In the rows, 128 means zero.
One turn or mirror swaps these rows in pairs. Which row does each one swap with?
dap: 118  181  164  144  156  133  125  132  116  113  142  106  124  125  118  155  114  135  116  141  146  107  127  129  121  134  110  163  135
Tipip: 143  142  131  134  163  112  117  99  97  81  109  112  114  114  91  122  155  144  147  136  122  148  104  136  110  162  118  127  121
Dud: 101  127  122  148  161  130  103  97  136  98  124  92  110  135  107  142  137  129  119  154  107  110  139  93  92  135  111  151  127
didit: 119  160  163  136  190  144  118  122  108  118  134  122  113  119  95  125  154  104  142  139  133  113  136  129  92  150  117  129  147
sipi: 138  136  132  132  166  112  120  95  100  86  111  109  106  103  99  125  162  145  148  149  120  157  103  130  110  161  123  133  123
Runat: 120  137  113  115  147  116  126  135  155  91  132  112  96  124  138  102  131  113  135  145  130  144  164  148  80  131  126  145  134
fafop: 121  136  137  128  152  98  128  173  96  114  137  113  108  120  119  128  144  134  108  172  154  146  143  137  112  122  127  154  109
pibu: 99  124  114  145  155  139  104  91  135  94  116  94  116  129  117  140  136  124  119  155  108  114  138  90  97  134  110  141  134
Zerib: 109  141  107  111  141  135  126  132  131  113  133  128  115  77  130  101  137  130  115  187  132  139  146  132  115  113  107  156  117
Botud: 122  163  122  132  161  139  136  123  112  95  104  84  137  102  95  155  131  149  133  158  127  128  131  107  143  131  133  147  147
kitat: 93  126  95  119  155  146  114  125  147  99  95  112  134  104  117  133  142  131  122  161  132  146  141  119  110  115  120  120  105
goka: 125  161  138  110  127  150  144  134  112  110  123  110  143  112  124  87  133  113  139  141  128  166  131  122  128  153  124  129  114
teki: 120  148  142  120  166  93  104  150  122  112  115  117  108  117  141  143  135  139  133  179  97  156  141  154  131  117  127  137  127
lup: 124  135  130  125  154  95  124  153  106  109  135  125  105  112  108  115  142  142  99  177  149  120  147  128  91  120  114  151  105
mup: 100  143  139  111  166  116  143  156  84  104  115  123  140  116  105  87  157  121  116  138  123  111  139  138  104  127  123  138  123
butis: 113  171  168  142  162  132  124  127  117  100  133  104  115  146  123  155  115  123  121  123  145  110  122  124  112  141  116  158  131
gov: 126  145  127  108  144  122  135  127  79  93  111  113  126  133  128  109  160  115  122  159  95  136  110  129  163  141  114  152  122
seza: 96  125  94  108  145  148  105  126  138  99  99  121  131  121  124  133  152  122  119  154  132  145  135  130  113  121  120  117  94
duzom: 130  156  115  112  143  129  131  157  126  120  107  102  105  125  114  115  131  123  123  178  129  152  150  101  138  153  129  122  115
dile: 120  129  103  117  143  116  130  131  150  90  133  116  98  111  135  90  135  110  127  154  134  136  163  141  92  127  128  153  128
daz: 118  171  165  134  155  135  121  131  116  103  132  104  118  154  122  159  115  122  122  121  146  114  124  128  112  143  114  148  121
Todap: 100  151  121  128  170  133  131  95  116  90  132  134  127  129  110  118  170  108  137  151  116  83  145  143  138  154  119  149  114
lopu: 107  142  121  144  159  158  113  103  118  91  135  127  117  124  129  145  156  87  148  149  125  124  126  155  151  149  123  152  121
podin: 119  130  95  109  136  126  126  129  138  102  134  125  109  93  133  100  143  131  119  180  136  145  158  122  114  120  123  153  110
nonu: 99  146  114  136  160  147  123  91  123  85  134  121  117  128  113  129  166  97  141  146  125  91  134  146  136  152  124  151  118
Fop: 99  127  126  122  149  129  108  123  101  135  131  132  129  123  132  112  154  115  119  189  90  118  145  132  134  130  102  139  110
Narum: 131  167  137  120  151  130  144  121  101  89  102  84  132  123  103  134  128  139  132  152  114  124  114  118  160  140  124  155  144
Vib: 143  175  127  116  166  131  96  113  136  107  134  150  118  121  129  150  142  131  140  146  106  138  151  154  136  148  117  148  139
Mopu: 119  129  135  130  150  109  126  169  90  119  129  116  108  123  134  133  139  120  121  176  148  160  139  146  133  123  128  146  110
duled: 112  140  123  102  144  134  111  130  133  86  103  113  118  162  134  144  137  115  115  128  139  139  124  122  100  138  113  125  93
fezum: 145  137  144  134  166  119  124  101  101  87  106  108  103  102  93  123  159  131  151  138  135  139  104  138  102  155  126  132  131
bava: 136  171  127  120  165  139  97  88  132  99  138  152  125  114  112  139  146  141  128  138  122  103  147  130  118  143  111  153  132
Zegi: 132  165  129  128  166  137  105  84  130  100  140  148  124  114  113  135  147  142  123  133  129  93  144  132  106  139  105  152  132
popu: 114  132  123  154  159  151  119  115  104  102  141  119  112  116  130  139  151  82  149  157  133  133  130  162  148  144  123  152  122
vegi: 121  135  130  107  137  129  134  135  80  98  102  110  127  135  123  119  157  125  125  164  95  136  113  131  161  143  109  152  125
segi: 109  123  143  124  167  123  133  154  81  103  116  108  149  116  101  99  151  124  124  127  125  146  132  136  97  117  130  136  130
Libiv: 111  158  132  120  128  137  141  115  108  112  120  106  147  100  135  87  124  126  147  136  111  161  123  137  124  148  116  125  109
mur: 122  170  127  121  161  139  140  126  126  88  95  95  147  109  104  148  123  148  133  146  124  122  125  98  134  135  130  149  138
Vipom: 125  137  138  161  175  89  104  109  99  90  130  103  120  107  116  136  156  156  142  151  99  146  131  138  121  147  126  143  132
zekun: 104  123  107  107  141  136  113  128  136  86  100  114  117  154  134  132  146  111  120  137  140  141  132  134  101  131  117  119  93
ven: 150  152  140  134  170  123  120  103  102  84  107  111  106  114  87  123  159  126  143  135  139  145  109  136  108  159  120  132  135
Kagos: 104  134  123  141  158  125  105  106  144  95  115  96  106  134  111  149  136  133  121  168  117  108  149  89  94  133  112  142  130
dilot: 119  126  131  107  136  124  140  123  83  96  110  114  133  126  128  115  159  118  120  161  88  139  115  129  157  144  111  146  118
Gulu: 97  128  108  109  145  147  111  129  138  89  91  113  116  135  132  138  137  109  116  136  135  138  122  131  104  132  110  120  93
Sekep: 107  150  138  132  159  106  129  139  149  89  139  98  103  140  138  114  120  112  139  131  116  130  163  141  90  138  136  151  140
sune: 110  152  137  117  127  145  145  121  111  102  130  105  145  103  128  84  127  121  150  140  113  160  119  127  120  153  119  132  111
sikas: 106  157  160  157  179  97  108  125  122  97  147  110  123  139  119  135  131  139  134  126  104  123  151  132  99  149  131  157  130
ziz: 119  124  133  130  149  105  128  169  92  116  133  108  104  121  123  129  140  121  118  177  150  157  143  145  118  123  133  145  112
gison: 112  130  132  123  171  112  148  152  82  105  112  127  141  105  106  91  160  120  130  151  128  114  143  147  110  127  130  138  127
zakiz: 124  156  139  112  122  145  142  132  113  112  120  114  145  109  129  91  129  123  139  133  117  156  127  119  131  161  129  130  105
baf: 107  131  116  138  159  151  124  104  106  93  138  124  118  127  125  146  165  90  149  149  126  116  138  153  146  157  128  149  112
gefo: 94  135  132  131  155  129  107  132  104  132  136  144  128  117  132  110  153  108  121  185  96  111  156  130  131  132  105  138  116
Kuro: 109  145  137  131  161  109  129  143  144  85  139  98  109  141  137  119  122  114  137  130  114  137  170  130  85  132  137  155  134
kerel: 137  165  139  120  172  111  103  135  119  113  116  135  111  121  139  151  133  130  137  165  98  141  146  166  144  126  113  139  140
Dib: 133  163  137  116  171  109  97  139  126  115  120  135  115  122  138  155  136  134  140  163  101  151  146  161  139  131  124  135  137
nez: 120  176  149  141  151  141  124  122  122  118  155  120  134  103  114  150  115  141  116  164  135  106  142  114  124  133  112  167  126
Rov: 110  149  143  118  150  98  122  147  125  119  117  99  113  115  148  126  119  142  134  190  104  153  139  150  129  120  114  136  123
Tofat: 115  120  133  148  156  146  125  110  104  91  114  84  144  125  113  129  138  122  130  115  124  146  122  116  91  118  118  134  144
farid: 104  158  157  150  163  103  122  128  137  96  144  98  120  143  135  127  119  124  138  126  103  115  160  138  101  138  134  150  138
sim: 115  182  168  137  158  134  120  128  116  105  135  110  120  142  119  156  112  125  117  129  138  109  120  126  119  142  114  157  131
gozib: 117  174  165  142  156  135  124  135  111  108  141  99  121  138  121  164  113  134  123  135  144  113  123  124  115  137  117  160  130
Vamoz: 113  161  123  130  140  142  122  127  124  123  148  125  134  86  127  136  123  148  122  181  131  135  157  111  139  120  116  160  121
Nodi: 137  173  126  125  163  142  97  84  133  104  135  149  129  113  115  142  142  137  129  136  122  112  146  133  126  142  110  151  138
fuma: 101  123  120  119  150  128  108  114  95  121  128  138  128  124  134  110  163  110  117  183  90  115  144  126  133  135  103  136  115
gosom: 119  127  96  110  136  125  126  128  140  99  133  122  107  96  130  93  139  126  124  174  138  140  163  131  100  119  124  148  117
naz: 132  160  122  130  162  123  112  91  123  97  144  135  125  125  101  138  149  154  115  134  135  96  157  119  102  146  111  155  125
tunov: 118  135  138  132  152  104  125  176  88  116  132  112  103  123  127  127  137  125  114  170  147  146  133  146  120  124  126  152  106
lusi: 118  127  98  104  138  117  128  127  139  95  130  124  104  104  132  90  146  120  123  168  138  143  161  131  95  120  124  150  117
Bis: 104  114  138  150  154  148  124  120  99  91  111  87  139  129  106  127  141  123  130  113  117  136  122  120  93  129  116  145  145
Bina: 133  147  133  131  167  105  121  94  98  77  113  105  113  111  97  122  161  141  151  131  120  151  108  130  104  160  125  139  119
vup: 118  147  134  128  165  98  119  120  113  95  133  133  100  120  104  113  148  147  105  149  143  93  148  126  82  126  104  155  119
Sem: 120  129  135  134  153  115  124  169  92  113  134  110  100  119  128  134  139  109  125  173  148  160  132  150  132  127  130  150  109
Peb: 143  171  128  110  165  137  94  100  136  105  133  154  129  118  126  155  145  138  134  142  115  128  147  143  129  140  114  147  137
Liki: 109  112  136  151  154  142  126  104  107  86  110  90  139  121  108  132  139  121  123  114  111  136  117  118  96  131  114  138  141
kog: 93  157  154  118  135  112  134  128  124  103  126  94  139  118  156  95  120  143  130  149  92  138  129  128  109  134  107  134  118
kato: 111  154  140  122  128  142  144  114  113  112  127  111  144  110  134  81  125  127  139  131  110  149  124  127  117  161  116  127  109

dap pairs with -> fafop
gison pairs with -> mur
Dud pairs with -> Fop
Zerib pairs with -> naz
nonu pairs with -> seza
butis pairs with -> Mopu
farid pairs with -> teki
gozib pairs with -> tunov
sim pairs with -> ziz
Gulu pairs with -> baf
mup pairs with -> Botud
kato pairs with -> sipi

